128 stands for zero in the data rows.
Here are some numbered points:
[157   0  27 170 255 137 150 255  57 255 170  44  80 246 180  30 255 173
   0 179 255  17   0 255] 0
[199 124 105 134 120  88 121 141 155 115 171 106 161 143 157  87 114 113
  97 142  45 157  86 142] 1
[130 181  51   0 154  70 212 102  94 255  91  98  86 198 255 198 255 255
 119 254 255 170 255 114] 2
[ 66 115 119  57  83 156 169  79 160  63  97 125 150  85  84 132   0 109
 131  62   4 151 198  91] 3
[136  23  40 144 214 114 106 203  88 142 203  55 106 149  86 108 236  76
   5 196 230  99  47 172] 4
[101 138 141 160 101 131 110  94  55 105 127 127  72 172  94 138 126  94
 161 125  25 114 121 100] 5
[135   0  57 117 203 116 108 141  68  93 124  39 120 192 117  75 195  97
 102 195 118 136   0 178] 6
[ 71  45  85  87 160 142 153 144  91 124 117 110 115 104  90  94 175 108
 112 130  47  63  44  87] 7
[130 186 183 147  76 158 120  73 139 164 104 195 166 114  91 161 103 163
 181 110 101 164 236  85] 8
[158 184 192 141  69 152  88  98 151 118 116 165 149  86 134 148  48 164
 139 102  70 171 125 126] 9
[124 182 109  95 153 106 103 148 121 141  37  98  41 169 160 126 221 110
 140 237 149  64 120 103] 10
[141 182 188 145  61 131 102  59 176 125 118 162 141 112  89 164  60 159
 184  84  80 170 255 108] 11
[144 127  90 182 117 162 130 123  76 157 167  80 114 180  96 153  79  54
 176 144 156 101 121 148] 12
[ 81  55  52  85 181 146 128 160  92  79 102  79 113 121 110 100 111  99
 109 133  48  99  45 121] 13
[135 116 174 159  84  89 147 133 157 104 166 133 155 115 148 116   0 175
 112 132 240 176 166 128] 14
[142 146  57 185 111 142 115 214  83 126 105 129 146 246 116 106 255 113
 186 140 216  41  94 122] 15
[133 135 175 129 105 116 132  84 148  97 125 134 128 102 110 148  86 145
 149 115 114 154 144 138] 16
[ 34  57  50  94 127 168 168 143  56  84  84 118 100 136 111 156 105 114
 149 126 174 105  90 106] 17
[132 196 200 137  29 139  97  72 168 113 104 178 145  81  96 140   0 149
 151  94  76 197 167 125] 18
[ 97 162 150 167  27 152 115 118 149 120  85 127 159 129  90 128 124 153
 189  87   0 161 217 114] 19
[118  82  96 133 166 125 110 255 137  80 148  89  72 254 141 118 255 126
  61 182 255 159   0 124] 20
[ 89  90  48 129 120 163 147 208 108 125 100 128 105 158 125 132 120 113
 110 127   0  59  55 139] 21
[146 117 108 134  93 105 158 118 160 113 114 122 159  89 129 133   0 134
 141 122  78 181 166 162] 22
[178 119 201 171 141  82 134  82 127 130 158 113 164 133 153 115 108 156
 116 148 106 163 157 163] 23
[138  92 108 102 188 127 179 227  81 115 179 102 113 131 172 109 111 130
  61 110 220 154  80 145] 24
[105 178  82 148 144 187 155 115  66 222 132 167 150 254 127 127 245  66
 135 127  95 112  84 127] 25
[116 175 158 129  66 151 108 102 138 134 132 154  93 139  89 141  87 111
 196  75  50 132 225 110] 26
[143 170 121 119 127 111  94 112 113 177 146 106 138 156 144 174 112 121
 108 121 115 105 112 122] 27
[115 156 157 163 153  96 175 170 164 121 139 148 119 159  92 147 178 138
 129 132  89 139  95 128] 28
[101 228 171 133  36 142 111  73 178 128  83 181 144  79  54 175  59 129
 186  57  89 157 246  88] 29
[126 140 151 138  94 141 124 101 147 126 122 144 156 122 116 115   0 153
 119 124  70 128 188 126] 30
[158   0 110 119 236 147  89 206  43 185 161  67 133 166 137 131 151  83
 108 161 201  94  48 169] 31
[140 184 155 128  67 144 142 108 164 141 122 154 119  97 116 132  51 151
 159 114  73 148 172 110] 32
[143 169 150 119 144 120 160 101 171 136 162 146 159  87 126 112 103 139
 157 148 146 132 153 155] 33
[ 75 105 148 163  74 118 147 129 148  87  94 129 160 120  77 211   0  70
 101  64  56 100 255 104] 34
[113 148  84 210 253 122 124 162 114  77  51 104  96 166 208 120 255 127
 120 184 255 107   0 122] 35
[113 236 133 176  83 155 123  81 145 168 112 170 164 116  87 196 127 188
 174  82 186 145 165  96] 36
[161 160 195 127  93 120 124  92 172 120 132 133 145 106 111 117  22 176
 122 111  49 177 129 110] 37
[111  56  68 103 213 169  84 249 105 169 131  33 103 163 135  89  76 195
  58 168  59  98   0 116] 38
[153   0  70 101 255  92 164 237  48 146 239  24  67 175 237   0 224 128
  78 255   0  34   0 171] 39
[112 146 100 138 105  98 127 103 163 124 113 151 176  73 157 103  72 178
  88  96  30 160  73 129] 40
[145  72  60 110 206 183 100 138  86  73 125  95 121 122 126  84 150 113
  86 163  31 103  65 155] 41
[139  90 140 153 136  64 148 104 166 124 159  85  90 110 180 117 211  98
 117 176 116 146 153 173] 42
[173  61 121  60 180 112 157 198  84 138 177  65 164 177 241 153 255 170
 154 246  95  44   8 250] 43
[130 125  95 141 174 156  83 172  60 193  87 105 127 130 151 128 226 122
 130 167 192  99   1 181] 44
[ 99 223 185 143  67 150 115  92 168 118 105 175 156  92  82 152 146 131
 160  68 156 128 241 122] 45
[136 196 187 155  94 172 119  67 158 110  95 183 112 128 136 126  38 107
 152 118 177 137 141 112] 46
[104 165 134 115  90 137 127 118 101 100 118 140 151 103 179 149  33 134
 100 112  60 136 114 136] 47
[164 192 208 142  96 117 124  58 190 125 117 177 132  99 120 172  54 156
 133 108  59 185 247 125] 48
[ 94   0  17 117 255 172 183 237  64 205 255  91  56 192 255  37 255 121
  64 134 247   5   0 131] 49
[124 156 173 139  77 111 137  60 156 125 123 159 171 111 107 156  82 134
  91 103  93 152 161 108] 50
[ 64 229  95 164  98 152 146 140  77 148  75 130 157 204 105 144 227 163
 179 112  25  82 203  79] 51
[ 70  19  63  75 177 149 152 170  72 132 109  81 103 119  94  95 178  91
 112 144  64  54   0  89] 52
[120 182 162 116  83 141 128  80 171 126 121 174 159  91  92 143  71 131
 156 101 126 166 215 126] 53
[ 98 198 169 126  70 160 113  95 194 105 111 157 141 117 129 144  94 143
 148  99 107 168 203 120] 54
[ 58   4  55  70 189 147 159 168  68 125 120  89 109 110  91  75 206  97
  98 140  48  40   0  88] 55
[ 96 144  72 126 157 127 107 124 130 100 139 124 102 152 126 124 185  88
 140 177 100 160 146 148] 56
[159  92  91 181 201 133  60 188  83 243 149 143 140 210 220  83 231 144
 102 110 207 131   0 186] 57
[180  71 119 161 242 102 119 111  86  95 144 168 124 183 115 135 255 129
 172 208 234  78 104 136] 58
[ 48  17  44  44 184 143 150 156  95 113 125  86  80  78  96  51 116 110
 100 159   0  65   0  88] 59
[142 179 194 121  97 101 141  58 175 102 142 154 170  90 126 133  43 153
 132 104  58 184 182 145] 60
[ 21 131 130  88 139 164 134 137  82 210 136  86 132 152 123  81 244 136
 160 164 160 108 255  64] 61
[123 135 110 112 102  94 103 162  82 113 129 131  93 142  97 127 206 108
 170 117 169  82 133 110] 62
[114  93  84 141 175 137 116 251 129  84 149  95  84 217 153 115 248 113
  72 188 227 138   0 135] 63
[139 116 145 153 119 148 157 114 114 101  80 138 137 131 178  61  91 135
 138 153  79 150  94 130] 64
[252 233  93 198 111  82  61 213  56  60 125 103 160 177 255 160 153 158
 214 135 255 135 255 113] 65
[107  22  40 179 202 219 139 187  53 108 112  58 160  99 188 151 255 162
  98 143   0 119  59 100] 66
[148 170 159 150 109 115 123  90 153 139 128 173 159 119 118 154 111 170
 149  96  98 155 190 119] 67
[188  15  61 149 191  96 134 255  76 177 219 108 104 134 199   3 255  78
  65 255 152  33   0 161] 68
[127 201 116 153  90 161 113  92 125 172 109 151 159 131 102 191 135 176
 171 101 214 124 148  93] 69
[102  48 140 106 208 108 140 174  78 103 135 155  69 121 135 164 179 131
  74 169  40  70  75 147] 70
[ 87 139 129 127 115 162 142 111 176  27 110 115 165 166  61 129 127 110
 152 100 187 100 220  94] 71
[106  80 149 113 179 114 137 149  95 111 129 163  79 117 128 165 160 135
  92 157  50  85 116 137] 72
[ 16  50  44  41 134 185 158 154  92  65  64 126 113 106  89 121  67 114
 145  99   0  95  91  61] 73
[107 170 119  89 135 151 129 123 128  87 137 143 146 127  95 158  92 136
 144  90 167 134 186 160] 74
[107 163 169 132 102 101  99 130 122 141 135 155 111 132  67 107 113 127
 153  69 255 162 212  84] 75
[156 165  48   0 165  84 192 125  87 239  97 109  85 196 255 173 255 243
 114 244 255 161 231 104] 76
[ 79 203 162 133  73 167 114 116 114 116  75 146 103 173 105 162 141 119
 202 104 185 150 236  24] 77
[138  45 122  86 180  67 132 192 102 168 202  83  99 128 213  66 144 106
  74 184 247  59   0 167] 78
[119 157 185 137 125 131 124 111 139 109 150 113 152 109 128 119 151 142
 148 108 124 157 209 125] 79
[138 107 140 174 149  45 110 106 162 123 154 119 124 143 138  78 190 150
 117 145 134 162  82 196] 80
[255 158 101 172 178 168 152 139  31 229 162  92  32 179 255 130 255 216
 229 141  59 169  83 228] 81
[101 116 116  69 124 178 137  95 127  57 139 124 149 117 115 159   0  94
 146 116 163 163 179  94] 82
[141 119 111 150 125 118 153 120 127 124 137 106 127 108 152 153 164 136
 102 171  71 130 118 108] 83
[117 194 165 149 100 116 133  53 162 112  92 184 170 119  68 150  14 132
 188  74  31 172 255  69] 84
[ 25   0  10  20 212 145 152 176  77 109 122  60  66  77 100  27 139  97
  88 171   0  41   0  87] 85
[166 176  95 125 141  88  74 109 107 168 165  93 154 153 157 161  79 108
 109 141 142 102 136 133] 86
[124 198 155 123  75 150 108  84 170 114  99 172 158 100 102 142 129 149
 160 113 174 173 156 122] 87
[ 74 113 137  67 110 161 131 116 154 116  63 153 106 193 109  89 165  81
 142 141 230  38 155 175] 88
[165 149 166 124  92 107 122  57 162 125 145 139 141 109 148 121  98 138
  99 113  43 175 136 156] 89
[ 96 133  62  92 119 122 102 173 103  90  64 119 151 141  91 154 149 140
 161 100 175 100 166  95] 90
[152 169 192 114 116  89 150  54 176  97 146 140 182  85 145 123  37 146
 120 117  35 191 156 161] 91
[130 167 172 113  57 128 139  53 177 126 108 172 129 100  97 131  38 148
 152 109 120 163 232 121] 92
[166 177 211 174 117 120 122  82 197 122 156 129 112 153 147 125 255 145
 167  85 249 162 158 148] 93
[ 69 105 117  92 128 175 144 136 122  99  91 126 160 134 129 147  89  85
 137  64  70 102  79 126] 94
[129 146 138 178  94  76 111 127 140 146 122 169 115  98 122 119 136 123
  76 113  71 160  16 119] 95
[169 169 108  75 162 102  98 151 130  90 163 111 122 159 138 119 203  97
 160 146 182 128  89  82] 96
[ 48  66  64  69 151 146 136 167 103 107 101  99 116 114 113 126  97 114
 126 122  54  90  47  90] 97
[118 211 183 115  53 122 110  69 168 144 102 192 142  85  81 154  80 150
 170  59  71 157 229  85] 98
[154 205 193 136  60 123 137  58 160 136 118 187 164 105  96 147  81 154
 157  93 128 174 216 110] 99
[129 154  93 109 125 118 135 129  91 133 130 163 115 106 115 139 133 150
 156 119 190 122 119 151] 100
[130  55 193 176 203 219   0 202  64 177 145 129  75 182 255 166 252 168
 219 165 255 168  21 195] 101
[148 179 223 137  88 102 140  50 199 115 143 157 161  95 125 139  21 173
 151 128  73 182 196 140] 102
[149  67  55 165 107 144 176 193 157  52 157 168 114 151  94  80 151  95
 142 233 160 101 141 142] 103
[102 114 113 101 134 150 100 177  61 178 119 117 103 148 162 125 124 154
 148 134 127 136 142 138] 104
[189 126 169 101 161 119 159  89 143 120 151 175 128  85 126 103   0 128
  97 151 130 227 192 139] 105
[158 179 111 100 175 143 118 164 128 101  69 108 136 145 122 163 194 106
 200 137 177  94 158 113] 106
[150 141  81 129 141  94  93 135  82 152  76  98  97 156 103  86 149 174
 141 175   0 129  29  63] 107
[155 149  66 127 132  95  84 142  83 159  68  91  84 165 105  86 145 178
 145 197   0 131   7  52] 108
[ 91  92  67 122 180 180 124 130 119 149 104 108 127 140 153 100 218 154
 111 149  65  78   0 107] 109
[103 139  78 141 108 100 125 110 158 127 105 156 183  68 156 105  90 189
  86  94  27 157  59 127] 110
[152 166 167 137  60 105 120  74 188 159 126 164 147 108  80 137  47 171
 127  99 128 145 230  94] 111
[164  78 109  89 178  80 111 136  98 132 185 131  91 250 176 166 211 114
 135 247  67  66   0  92] 112
[146 204 222 132  59 122 132  42 196 107 107 197 157  80  68 151  76 150
 154  88  61 174 231 119] 113
[149 170 160 112  74 119 116  92 166 119 126 144 125  82 107 156  64 156
 135 108 151 163 235 105] 114
[125 122 181  98 117  70 127 108 169 117 157 132 129  77 163 128   0 109
 106 135  27 165 115 165] 115
[119 179 158 110 109 155 107  98 156 122 123 171 157 103  99 136  69 121
 154 119  91 171 218 124] 116
Which three points above are nearest to each new point? Their numbers follow each, smallest number first.
[131 106 111  99 178 135 180 247  73 110 182 109 108 139 169 117 113 129
  61  90 246 161  99 140] 24 100 104
[106 143 146 177  56 153 119 124 136 123  97 137 146 133 110 126 149 141
 175  94  20 151 188 120] 19 26 67
[145 118  91  87 149 130 159 154 106 148 163 117 142 167 159 109 255  67
 160 174  61  81 202 175] 42 56 83
[ 84 165  95 124 156 131 104 118 150 108 119 130  85 131 120 140 162 103
 144 171  73 173 134 152] 28 56 83
[145   0  56  86 255  99 141 191  54 158 164  30  68 135 183  32 239 110
  66 205  24  57   0 138] 6 39 55
[134  56  39 148 255  68  34 219  68 201 220  75  50 152 207  51 128 141
  93 173 255  98   0 177] 31 57 78
[185 136 115 133 110  96 118 130 153 115 159 119 159 141 146  98 129 126
 113 129  86 150 105 137] 1 83 89
[126 110  35 121 139 122 104 165 157 159  91 138 146 179 125 109 255 100
 236 136 111 153  88 159] 56 62 106
[127 159 171 140  78 111 129  67 156 121 116 161 165 112 104 153  99 134
 107 100  96 148 168  99] 16 50 67
[ 88 136 147 136 118 187 116 139  77 148 120 114  92 190  46 160 193 138
  89 143 242  83   0 105] 44 62 100
[179  51 122  48 185 108 146 218  72 133 183  43 174 178 255 164 255 186
 161 255  43  20   0 255] 39 43 112
[145 164 167 159 146 114 119 171 165 159 139 126 152 139 131 175 255 110
 133 109 123 134 125  85] 28 83 96
[173  87   2 106 242  46 138 229  68 188 180  79  46  84 208 108 255  61
 165 230 121  37   7 122] 39 68 78
[139 106  52 159 202 142 136 164  84 182 145 111  85 175 149 105 255 123
 134 160 161 111   0 174] 44 57 109
[188 167 186 139 127 120 135  85 176 116 126 170 122 114 123 161  84 140
 123 130  23 160 219 143] 48 60 67
[163  91  12  91 227  64 143 221  75 184 166  92  64  91 193 112 255  68
 148 210 140  62  30 126] 44 68 78
[105 159 154 161  47 145 113 116 146 127  91 130 158 128  87 132 132 152
 182  91   0 155 206 114] 19 26 32
[138 135 156 186 105 147 152 148 137 165 107 123 118 170 201 134 194 148
 123 174 150 100 134 131] 28 83 104
[134 181 154 126 142 151 138 133 129 161  96 131 153 174  91 125 231 180
 173 154  39  97 130 161] 28 51 83
[ 51  70  60  66 146 149 136 162 110 110 100 111 123 110 109 131  88 110
 127 123  50  91  43  95] 7 13 97
[122 222 137 166  81 143 125  91 151 161 118 169 161 107  85 181 117 179
 165  81 147 152 172  98] 36 67 69
[ 95  86  93 112 202 118 136 165  55 142 127  85  99 146 114  94 206 124
  78 152 211  34  33 118] 31 44 52
[106 234 166 135  20 173  98  91 166 132  89 188 128  92  48 189  62 130
 160  63 101 152 255  82] 11 29 98
[171  87 154 104 169  83 144 134 140 109 145 112 139  95 171  44 138 146
  41 124  11 151  57 159] 1 40 64
[142 179 169 159 126 119 119 164 168 161 134 141 152 134 124 186 255 111
 146 104 119 140 142  77] 28 79 106
[ 87  87  96  67 111 167 123 107 124  76  86 111 118 118 106 158  75 111
 151  65  12 142 191 103] 3 26 94
[159 178 176 156  88 127 120  93 159 121 140 162 143 142 121 146 164 179
 133 107  89 177 230 147] 54 67 79
[124 150 183 125 105 114 138  66 158 137 129 128 153 101 133 151  70 113
 103 118  99 172 181 124] 16 50 60
[144 105 102 186 134 145 119 127 140 130  99  94 136  82  79 161 101 141
  68 168 124 119  76 109] 27 83 95
[171 200 216 146  98 109 125  52 202 114 114 185 133  91 116 175  53 151
 132 113  35 194 255 125] 48 102 113
[186 132 120 134 114  90 129 136 152 113 166 115 150 138 150  99  95 121
 105 127  72 160 102 145] 1 83 89
[ 93  53  88 105 124 176 164 171  61 115 116 139 140 140 118 116 143 113
 123 109 109 128 223 122] 17 90 104
[ 64 159  72 111  68 101 119 177  34 154 127 145 125 147 148 197 211 131
 103  15  48 104 255 157] 51 90 104
[ 95  94 143 110 115  99 157 130 163  71 108 120 140 110 113 110   0 109
  87  62 112 198 127 144] 16 22 115
[158 141 121 127 127 137 122 104 142 175 121 119 135 150 112 115 145 141
  81 113 167 129 126 128] 27 86 100
[ 62 167 145  93  90 184 139  86 188   5 103 117 184 170  53 129 141 101
 161  64 190 106 255  81] 45 71 74
[110 182 156 134   0 186 143 146 106 131  76 111 142 107  80 161 119  72
 126  80 153 146 255 170] 45 53 54
[126 149 138 187  93  70 109 130 137 151 114 180 111  91 131 124 128 124
  58 111  75 162   6 119] 40 95 110
[ 56  67  59  70 151 145 139 161 108 112 102 110 117 114 112 134 101 115
 118 114  55  88  42  88] 7 13 97
[157 175 143 147  68 140 131 115 177 116  86 162 136 150 166 124  53 128
 120  91 208 129 171 129] 46 87 114
[185   1  84 188 240 126 108 226  67 185 163 146  89 234 135 113  61  64
  81 151 255   0  75 198] 4 31 78
[152 143 151 120 150 144 130 142 141 155  97 129 154 157  98 122 207 163
 165 165  73 101  90 172] 28 56 83
[193 122  56 195 169 130  90 182  39 141 128 120 198 198 209  55 255 128
 147 187 255  60  83 133] 15 44 57
[ 75  64  66  42 148 177 157 132  85 109  96 105 111  97  99 107  62 126
 125 112  77 117  83 105] 13 73 97
[168  29  82 185 226 124 115 212  64 161 162 132  97 235 139 128  96  64
  85 166 255  23  84 196] 4 31 78
[144   0   9 152 250 111  94 229  82 142 221  36 100 173 100 101 255  71
   0 220 225  78  16 187] 4 31 68
[113 138 104 112  86 101 109 165  79 111 130 145  93 144  81 124 248 116
 185 103 175  78 150  98] 62 90 100
[ 87 141 155 134  59 101 212 113 160  75 142 174 146 104 136 163   0  81
  43  96 246 123 255 157] 14 82 114
[116 153 143 130 108 113 127 136  97 124 123  96 143 127 129 123 153 124
 122 104  50 167  87 163] 1 83 89
[126 134 150 162 119 151 169 121 131 103  75 142 126 124 167  74  89 135
 162 144  88 158 122 122] 16 32 64
[105 184 191 212 139 118 102 100 157 117 127 175 128 115 153 180  97 154
 148 122  79 122 210 124] 48 54 67
[180  28  97 173 213 127 118 205  76 181 158 146 103 211 131 117  69  86
  94 143 243  23  81 178] 24 31 78
[137  38  44 143 208 114  98 196 100 141 197  69 108 155  94 113 231  86
  17 186 192  95  63 166] 4 31 63
[ 30 119 123  92 136 156 129 155  80 191 133  98 131 143 121  83 245 135
 160 147 126  89 228  71] 61 62 104
[128 213 103 134  34 150 105  47 138  61 119 178 116 171 103 171  65  57
 151  78 171 139 140 107] 46 54 87
[ 69 104  88  94 109 154 164 117  79  98 100 106 138 120 104 105   7 114
 111  91  49 157 208  94] 3 30 82
[ 29  74  87  41 151 189 185 143 122  68  74 108 140  83  82 145  62 133
 119 106  10 114 109  83] 73 94 97
[119 111 143 116 134 216 103 214  87 184  99 169  98 173 146 127  88 161
 116 203 233  59 188 183] 88 100 104
[166 175 218 183 123 121 117  81 208 117 155 121 106 162 155 121 255 139
 166  74 255 163 146 152] 79 87 93
[130 138 168 226 175 173 174 200 110 203 139  91 147 201 183 213 255 112
  36 187 125 166 255 232] 28 42 83
[146  96 124 140 130  68 144 120 158 142 143  85  98 114 164 111 198  91
 125 167 156 140 153 172] 42 80 83
[118  88  58  74 132 118  46 152  83 165 144  45 147  70 222 166 186  90
 126 225 210  79  22  87] 44 78 96
[142 179 177 105 152 129 152 144 158 169 127 147 144 134 163 186 255 144
 125 149 241 137  93 151] 93 96 100
[176 115 136 138 125 112 132 119 175  77 172 124 164 109 171 108  80 144
  94 141  88 154  46 163] 1 40 89
[150 172 145 128  96 112 134  98 179 119 110 166 156 154 104 153 164 160
 173  97  63 137 224 129] 54 67 79
[175  94  93 126 161  92 102 135  92 125 128  59 156 122 184 105 156 106
 123 102  65 133  35 130] 1 41 83
[129 119  36 159 199 158 135 150  83 196 126 125  88 176 122 102 255 109
 151 158 169 112  21 158] 25 44 109
[106 161 158 137 137 137 173 100 100 142 116 123 138 144 113 153 190  91
 108 113 240 110  66 132] 62 69 100
[ 81 107 151  48 181 117 132  97 132  76 103 102 166 133 137 155  91 115
 119 142 130 103 150 168] 16 74 94
[104  92 131 122 121 108  71 163 111 105 155 128 148 119  97 100 172 156
  61  63 127 139 195 172] 74 79 104
[151 167 115  82 158 109  93 149 129  95 167 112 123 144 124 117 185  93
 155 141 189 129 121  82] 62 96 106
[104 152 112 119   0 143 102  86  40 228 145 144 138  61  89  28 127 150
 170 160 255 116 212  86] 69 75 100
[148 204 226 133  68 115 134  37 199 104 111 200 160  77  75 147  68 150
 149  90  52 181 222 128] 48 99 113
[ 91 255 173 145   0 170  92  74 178 129  84 197 127  94  37 201  38 140
 178  45  83 149 255  69] 11 29 98
[134 120 139 174 147  48 105 100 165 121 150 128 124 149 129  87 215 140
 126 133  93 152  80 192] 28 42 80
[143 152 152 111 110  92 118 101 145 105 140 148 134  70 142 112 180 142
 119 135 224 169  75 109] 87 96 100
[125 139 150 129  95 109 129  82 148 132 120 146 156 116 124 146 110 130
  95 112  85 140 141 111] 16 50 89
[115 120  79 196 135 147 104 155 106 176 185  55  71 142 121 143 202 129
  99 146 255  23   0 120] 4 44 63
[120  41  84 205 175 111  90 150  72 172  90 126 125 106 101 145 138 157
  96 154   3 107 167 157] 70 72 83
[120 159 160 125  82 144 110 110 137 131 134 143  97 147 101 133  98 107
 181  82  42 130 203 115] 26 32 116
[149 105 112  80 134 115 167 109 129  68 125 156 106 153 134 111 110  68
  83 127   0  73 158 139] 1 72 83
[150 115 156 222 115 135 124 166 140 179 134 131  83 170 141 173 207 161
 132 125 140 122  16 141] 28 44 95
[104 109 108 115 133 155 110 197  42 195 113 124  80 149 168 131 126 166
 154 135 137 146 119 132] 27 100 104
[155 146 118 159 108 117 129 164 161 107 146 125 141 145 102 104 158 140
 149 125 255 134 122 123] 62 96 100
[ 94 169 147 134 130 114 172 108 133 140  96 123 146 110 145 145 176 135
 152 153  55 100 120 141] 28 33 83
[156 102 173 130 151 101 151 119 140 117 140 107 147 127 105 134 112 130
 158 123 118 177 149 128] 16 23 79
[132   0  10  88 255  63 114 202  82 170 200  13  54 110 176   0 224 100
  27 255   0  44   0 146] 39 68 85
[125 234 163 171 142 141  64  93  93  56  93  74  90  88  57 161  27 154
 141  58 165 188 235  76] 11 114 116
[126 192 104 132  53 151 116  61 127  64 117 159 116 161 106 159  58  73
 143  80 175 139 149 117] 46 74 87
[127 177 191 122  51 135 134  44 192 131 113 181 143  87  94 143  22 164
 146 103 106 180 249 116] 11 92 111
[160 156 186 145 109 146 138  86 147 126 113 153 138 141 149 138 111 143
 145 143  64 168 201 111] 32 67 116
[145 137 135 138 133 148 112 126 162 152 112 159  94  91 123 162 199 157
 155 145 255 173 131 148] 87 93 100
[121 191 126  67 130 126  97 137 161 192 120 122  93 145 120 151 255  83
 107 136 183 113  64 110] 10 62 96
[151 171 167 130 117 115 123  81 171 129 137 167 153 103 116 159 125 148
 106  69 142 164 181 113] 50 53 67
[148 139 163 117  98 123 124  65 150 126 135 125 139 114 143 123  90 132
 102 110  64 174 142 142] 16 50 89
[105 121  97 108 130 139 123 122 146 142 170 168 151 136 115 122  75  70
 173 122  81 118  77  99] 16 27 94
[150  45  29 176 106 152 184 218 157  39 167 166 102 161  90  67 165  76
 138 254 175  82 132 140] 56 62 103
[108 167 126  80 129 148 124 122 129  84 136 145 141 123  80 159  70 133
 147  91 172 136 183 158] 16 53 74
[109 163 142 114  77 153 117 106 128 122 131 132  98 151  91 144  93  86
 186  75  60 126 216 114] 26 32 116
[157 116 105 221 124 152 108 129 146 145  90  94 135  82  64 179 123 140
  65 172 166 117  94 102] 27 83 100
[ 90 201 122 108 128 159 106 115 165  80 126  81  96 140  98 155 151 121
 194  70 181 172 135 182] 74 87 100
[115 137  85  61 140 155 154  94 132  95  90  74 177  85 148 139 108 109
 151  51 132 144 255 127] 74 79 82
[137 121 176 137  85  69 160 119 135  97 161 147 152  97 130 103   0 166
 101 119 229 197 191 137] 14 105 114
[121 192 197 130  81 136 121  98 138 120  92 142 129 110  90 152 122 152
 145  67 131 146 243 106] 45 53 114
[139 152 167 134 114 120  99  99 136 152 111 152 147 115  62 148 146 146
 154 108  56 133 176 113] 16 67 116
[ 72 230 103 172 108 146 137 130  70 166  75 128 178 198 112 139 195 150
 175 110  17  81 222  96] 5 19 51
[135 121 124 102 160 132 175 213  94 109 171 122 117 126 151 122  97 132
  82  93 217 165 116 137] 24 100 104
[150 189 201 152  65 122 100  57 175 128 123 158 151 106  99 153  77 167
 182  88  84 183 255 104] 11 48 99
[ 23  72  64  43 126 193 145 138  97  90  78 101 122 126  92 136  96 115
 140  87   0 108 120  74] 73 94 97
[155  75 107 161 172 106 134 165 138 154 172  54 147 124 161  97 106  81
  75 171 255  95  39 152] 24 31 78
[133 121 153 153 128 154 169 109 130  99  79 134 129 116 174  62  57 139
 138 142  83 161  80 130] 16 47 64
[132 118 147 161 126 160 174 121 124 102  67 132 125 124 184  48  84 139
 151 157  78 158  88 131] 47 64 83
[ 96 129 127  69 119 167 142  86 145  44 132 113 146 106 104 160   0  97
 156 104 169 178 217 101] 74 82 114
[178  78  64 144 255 110 132 172  95 125 208  38 157 105 189  38 196 141
  60 173 127 150   0 166] 6 41 78
[144  97 174 117 144  96 158  86 134 127 131 112 139 132 101 140  87 117
 166 100 110 206 158 117] 16 23 79
[123 181  93  82 176  92  96 156 106 143  20  85  19 178 180 122 255 102
 136 255 155  51  99 107] 10 96 106
[129   0  47 119 190 106 116 117  82  67 112  36 117 195 112  59 203 103
 101 202  91 152   0 178] 6 13 41
[ 95 240 182 143  58 163 107  88 178 134  98 186 161  85  72 165 124 150
 173  58 162 130 255 121] 29 45 53
[157  88 104 153 122 119 112 167 130 119  82 134 169 139 137 136  98 103
 138 158 186 117  67 141] 27 64 100
[169 135 113 140 139  76  85 167 155 152 120 118 140 191 196  84 201 125
 106 165 163 121  96 150] 42 80 96
[ 17  51  48  32 135 172 149 138 105  91  65 117 102  86  81 117  56 123
 128  96   0  81  61  55] 13 73 97
[117 115 251 231 194 165  65 166 135 107 138  78 136 221 238 200 255 182
  76 140 255 112 174 129] 58 93 101
[ 24  52  51  34 140 167 146 138 107  90  72 116 102  89  84 106  37 123
 127  99   0  83  64  55] 13 73 97
[157 106 106 138  86 104 167 127 171 107 117 119 163  86 128 133   0 138
 140 117  75 187 158 166] 22 30 37
[124 157 143 178  93  88 118 127 135 149 115 176 103 105 118 138 134 131
  89 106  88 151  43 115] 28 40 95
[108  63 100 104 167 127 154 160 114  85 161 118 135  99 120  93 140  98
  84 188 173 117  79 126] 24 83 103
[149 129 114 161 123 118 152 116 136 116 140 111 129 122 154 144 153 137
 103 162  77 138 162 115] 56 79 83
[231 193  86 192 122  86  64 202  69  78 139 103 145 185 231 135 153 152
 208 151 225 116 255 129] 65 86 106
[ 75  72  72  49 174 135 189 129 116 131  92 151 138 133 149 107 190 108
 147  80   0 226 194  87] 56 83 94
[141 138 107 146 166 148  73 181  45 201  83 107 128 125 153 137 217 113
 133 168 225 108  27 201] 31 44 57
[159 138 115 151 127  96 116 129 116 118  78 124  72 114 127 138  81  45
 145  63 231 101  81 115] 12 62 100
[126  60 149 222 161 144  35 152 101 162 119 156 165 124  99 183 255  94
  21 195 154 142 101 168] 44 80 83
[103 174 157 135  83 107 121 118  98 133 115  94 143 132 111 119 161 132
 105  98  44 194 121 172] 16 79 89
[144 171 158 164 146 120 119 194 164 173 134 129 154 148 130 196 255 103
 141 106 140 127 122  68] 28 96 106
[156   0 127 112 130  71 194 193  62 170 136  25  73 201  95 111 176  97
  82 226  88  71   2 190] 6 31 52
[132  88  94 116 193 161  79 237 120 177 133  47 111 164 137 102  69 202
  66 158  91 115  39 126] 13 38 104
[109  91 122  93 120 138 122 140 127 106  90 106 151 100 134 113  34 135
  89 147  90 132  87 129] 47 64 94
[146 151 120 136  81 173 157 157 139 166 149 137 113 117 162 162 255 146
 143 145  54  92 200 149] 56 79 83
[ 79   0  46  92 225 116 130 172  62 137 150  39  98 146 125  77 200  84
 115 195 135  92   0 157] 6 52 55
[163 188 203 147  80 108 132  48 160 109 136 165 160  94 114 156  86 143
 142 108 123 192 204 122] 53 60 99
[156 111 119 205 121 143 110 122 149 144  94 105 130  82  79 175 117 135
  80 163 163 126 100 116] 16 27 83
[  0  20  19   5 154 179 157 153  87  78  60 101  92  86  76 105  41 122
 127 104   0  62  35  43] 59 73 97
[ 25  51  64   5 148 176 175 103 104  51  94  82 126  56  64 103   0 154
 115 106   0 109  26  68] 59 73 97
[ 71 107  93 134  93 164 101 172  87 123  86 156  90 144 130 151 255 170
 191 123   0 122 238  51] 5 19 51
[ 82   0  42  92 227 118 132 171  54 140 154  35  99 153 129  67 209  82
 124 200 122  94   0 164] 6 52 55
[ 72  56  60  96 156 146 163 149  34 109  94 121  90 145 122 141 169 113
 141 136 146 106  33 133] 7 17 52
